Here are some points, each followed by its number:
[ 40  21 -25 -20 -28   0  29  39  18 -33 -39  34] 0
[-51   6  -5  19 -11 -23  -3  12 -12  32  31 -19] 1
[ 90  -9  29 -46  23  55  -9 -37  31 -24  -7  71] 2
[ 43 -37  43 -47  19  34  -2 -41 -18 -12 -30   6] 3
[ 81  40 -27 -24 -13  28 -11  -2  49 -38  -1  86] 4
[-44  -5  26   8  12   0  17   4 -20  32  58  61] 5
[  3   2 -15  -9 -20  -5  41  39  -2 -24 -17  14] 6
[ 82  15 -15 -31  -8  27   8  15  34 -47 -31  48] 7
[-38  -5  -1  15  13  -7  14  15  -7  36  41  18] 8
[ 75   3   8 -32  13  38 -32 -48  29 -21  -5  48] 9
[-26  57 -67  41 -30 -36  29  83  55  -4  16   5] 10
[  7  -7  19 -20   3  16  17 -12 -14 -13  16  52] 11
[105  64 -50 -30 -21  33  25  47  77 -67 -33  91] 12
[ 63  30 -25 -30  -9  16   0   5  37 -38 -33  38] 13
[104  52 -46 -19 -12  27  -1  33  83 -59 -46  55] 14
[-22 -20  16 -14  -6   8  45  12 -42 -19  -7  11] 15
[-50  30  -6  38   6 -19 -44 -21  17  45  80  16] 16
[ 82  34 -35   4   0   4  -5  42  76 -39 -54 -19] 17
[ -53  -86   85    1   47   -8 -127 -127  -74   77   15 -127] 18
[ 10  90 -91  41 -38 -35  42 127  78 -18   5  42] 19
[-44 -10   9  13  -2 -17   7   2 -27  22  21 -16] 20
[ -26  -65   67  -21   29   12  -92 -127  -64   51   45  -35] 21
[  7  17 -31  24 -22 -27 -57 -14  19   5 -28 -66] 22
[ 98  16  -8 -52  -7  44  34  13  34 -62 -26 102] 23
[-39   4  15   7   9   8  12  -1 -22  28  59  47] 24
[-113   -2  -10   71   -4  -63  -37   10  -24   61   33 -111] 25
[ 92  58 -30 -53 -13  53 121  89  51 -83   3 127] 26
[-127   -9  -15   85   -4  -78  -68  -13  -24   70   18 -127] 27
[ 13  32 -47   5 -35 -15  56  82  25 -42 -41  10] 28
[-10  -7  -9   0 -13 -18 -37 -17 -11   5 -27 -55] 29
[-27   4   3  17  -3 -17 -37 -35 -11  23  11 -40] 30
[ 42  37 -26  -9 -10  13 -16  -7  34 -22   8  55] 31
[ 45 -18  15 -14   7  24  31  33  19 -33 -69 -35] 32
[ 39  -8 -22 -13 -16   2  36  39   6 -36 -76 -48] 33
[ -47  -23    2   29   -8  -34  -30  -31  -44   13  -29 -106] 34
[ 41   1 -22 -13 -31  -3  48  65  16 -58 -91 -55] 35
[ 80   5  13 -35  18  43 -24 -37  32 -25 -11  55] 36
[-60  -1 -17  32 -11 -31  53  72 -18  14   9 -21] 37
[  77  -11   58  -78   38   86  -27 -108  -15   -1   83  127] 38
[ 17 -35  33  -7  20   9 -28 -22   2   7 -42 -82] 39
[ 29  55 -51  24 -16 -10 -37  -2  52 -12  -1   8] 40
[ -7 -72  63 -37  25  24 -25 -77 -59  14 -22 -42] 41
[ 77   6  -1 -63  -6  53 105  48  10 -74 -18 127] 42
[-10 -13  30 -25  12  26  33   0 -21   1  38  72] 43
New points follow, each followed by the number of its nearest point above.
[-114  -14   -4   61  -10  -57   -3   26  -42   47   13  -95] 25
[ 119  -37   56 -105   38  107  107   15    1  -93  -32  127] 42
[-19 -22  31 -24  10  10  53   3 -40  -3  34  72] 43
[ 77  32 -27 -13  -5  15 -11  14  70 -29 -45 -10] 17
[ 68   5  -5 -62  -8  54 107  54  -1 -67 -18 127] 42
[ -86  -94   95  -11   35    7  -46 -127 -122   61   66  -19] 21
[ -6 -10  25 -31  17  24  40  -1 -26  -3  38  82] 43
[ 50   4 -22 -32 -19  24  54  33   9 -63 -55  30] 0
[ -76  -92   99  -21   38   12  -46 -127 -120   70   68  -17] 21
[-97  -4  -3  55   4 -46 -33 -15 -26  50  50 -71] 25
[ 45  -1  41 -49  33  53 -23 -82 -16   9  77 127] 38
[-51   3 -18  34 -22 -40  28  55 -14  10 -22 -60] 37
[-86  -7 -10  37 -34 -42  75 109 -31   8 -30 -52] 37
[-30  31 -55  46 -38 -47 -22  39  24   4 -39 -98] 22
[-94  -4 -31  55 -37 -50  91 107 -29   1 -29 -68] 37
[ 88  26 -10 -51  -3  43  45  28  25 -69 -37  97] 23
[-37  61 -53  49 -13 -36  -3  49  45  31  51  20] 10
[  13   43  -81   40  -55  -52   24  108   54  -49 -123 -127] 35
[  10  -49   44   -2   37   10  -29  -34    6    8  -36 -101] 39
[   7  -39   61  -37   23   37  -66 -119  -44   29   37   23] 21
[ 41  14 -21  20  -4 -10 -58 -18  33 -13 -38 -66] 22
[-49  24 -43  46 -22 -52  15  58   2  13  -5 -65] 37
[ 81  32 -21  -7   5  17 -13  21  70 -31 -36  -6] 17
[  7 -47  54  -3  44  13 -26 -30 -10  12 -40 -76] 39
[ 85 -58  73 -75  49  87  37 -37 -21 -35  -6 116] 2
[ 48  35 -43  14 -22 -11  -8  46  54 -46 -78 -49] 17
[-107   -4   -1   57   -9  -60  -33    8  -36   70   35  -96] 25
[ 25  40 -26   1  -7   6   4  10  32  -5  33  71] 31
[ 25  11  -7 -39  -8  24  90  69   1 -37   1 105] 42
[-50   9 -19  31  -2 -32 -20  -3   4  37  43 -16] 1
[ 47 -53  65 -46  49  50  -7 -56 -17  -5 -25  23] 3
[  6  39 -67  16 -39 -23  61 100  35 -43 -49  -5] 28
[ 51 -72  88 -57  56  63  -4 -79 -33  -4  15  40] 3
[-88  -3 -22  36 -25 -41  93 119 -27  -7 -25 -68] 37
[ 30  28 -29  -3 -25   3  23  33  24 -32 -22  22] 0
[ 41  30 -29 -11  -7  11  -7  -2  30 -19  10  63] 31
[  8  36 -29  21  -3  -2   5   6  28   4  33  48] 31
[ 31  58 -49   9 -31 -11 -19  22  45 -10  -7  13] 40
[ 47 -58  78 -56  52  58  -9 -67 -17   7   2  30] 3
[ 64 -24  32 -64  13  58  26 -30 -19 -36  -5 101] 2
[ 19 -51  44   1  28  17 -20 -21  -3  12 -38 -82] 39
[ -82 -105  109  -24   44   16  -42 -124 -127   65   49  -17] 21
[ 23 -26  24 -32   9  26   2 -26 -23 -22 -29   7] 3
[-28 -42  56 -42  22  49 100  28 -54  -1  57 127] 43
[ 50 -66  82 -59  56  53 -21 -74 -27  11   1  27] 3
[-55  24 -10  44   8 -29 -40 -14  10  55  78  11] 16
[ 49  36 -35  -9 -13   5 -16   7  34 -11   6  51] 31
[-62   9 -20  13 -26 -24 113 118 -13 -19  -6  20] 37
[ 38  45 -47   9 -17  -7 -27 -11  34 -19   1  12] 40
[-60   4 -20  25 -34 -23 102 120 -18 -10  -6   6] 37
[ 127  -32   51 -114   23  102  107   22    1  -78  -43  127] 42
[ 17  34 -45   1 -29  -4  60  81  31 -33 -18  34] 28
[  60   -6  -23  -19  -32   10  103  108   12  -84 -115  -27] 35
[ -67  -92  102  -23   40   23  -44 -122 -108   53   59    5] 21
[ 29  28 -23  -8   4  20   2  -5  35  -8  47  94] 31
[-91  12 -39  63 -27 -58  47  88   0  20 -11 -86] 37
[ 53 -63  85 -56  57  58  -3 -72 -24   0  -3  44] 3
[  15   45  -72   44  -63  -54   19  102   51  -59 -127 -127] 35
[   1  -43   48  -33   26   17  -79 -122  -47   30   30   -7] 21
[-10  26 -24  13 -14 -15  20  41  12  -5  -9  -7] 6
[ 41  16 -23 -24 -22  12  52  40  -2 -59 -57  15] 0
[127  65 -56 -46 -11  48  40  51  95 -81 -24 127] 12
[ 78  43 -34 -36  -8  26  -5 -14  47 -36  11  98] 4
[ -62  -89  105  -23   44   25  -40 -127 -109   53   78    4] 21
[-44  33 -23  34   3 -28 -43 -14  21  59  68  11] 16
[-46  20 -15  43  -7 -32  -9  12   8  31  17 -36] 1
[ -63 -100  109  -34   56   26  -34 -126 -109   60   66    9] 21
[ 49  12  -4 -16  -7   6 -16 -17  23 -22 -40 -10] 13
[-38  17   1  19  12  -3 -32 -19  15  47  82  39] 16
[-64   3 -21  35 -10 -30  36  58 -12  10  -3 -41] 37
[-80  -4 -28  40 -27 -45  97 123 -28  -7 -33 -62] 37
[  -3  -48   31    6   26   -6   -5   -1   -8    9  -58 -110] 39
[  6 -40  25 -16   5   1 -15 -26 -23  -3 -44 -65] 39
[ 69  23 -34 -18 -22  18  62  57  27 -64 -59  36] 0
[ -5  55 -48  39 -12 -26 -46   5  52  16  45  15] 40
[-91  -4 -31  46 -38 -49 103 127 -24  -3 -39 -67] 37
[-20  -6   9  -2   0  -4   4  -7 -23  10  -1  -8] 20
[108  51 -48 -22  -9  18  -2  28  91 -51 -44  47] 14
[ 23 -13  16  19  32   1 -71 -31  32  19 -30 -93] 39
[  14   -4   32  -16   23   11 -102 -127  -15   37   65   40] 21
[ -29  -15  -12   36  -30  -50  -32    3  -14   -5  -73 -127] 34
[-33  11 -13  31  -4 -18 -43 -32  -4  31  37 -22] 30
[ 57 -10   0  -9  10  15  33  42  42 -34 -70 -29] 32
[ 11 -44  37   1  33  11 -19 -13   0   6 -50 -94] 39
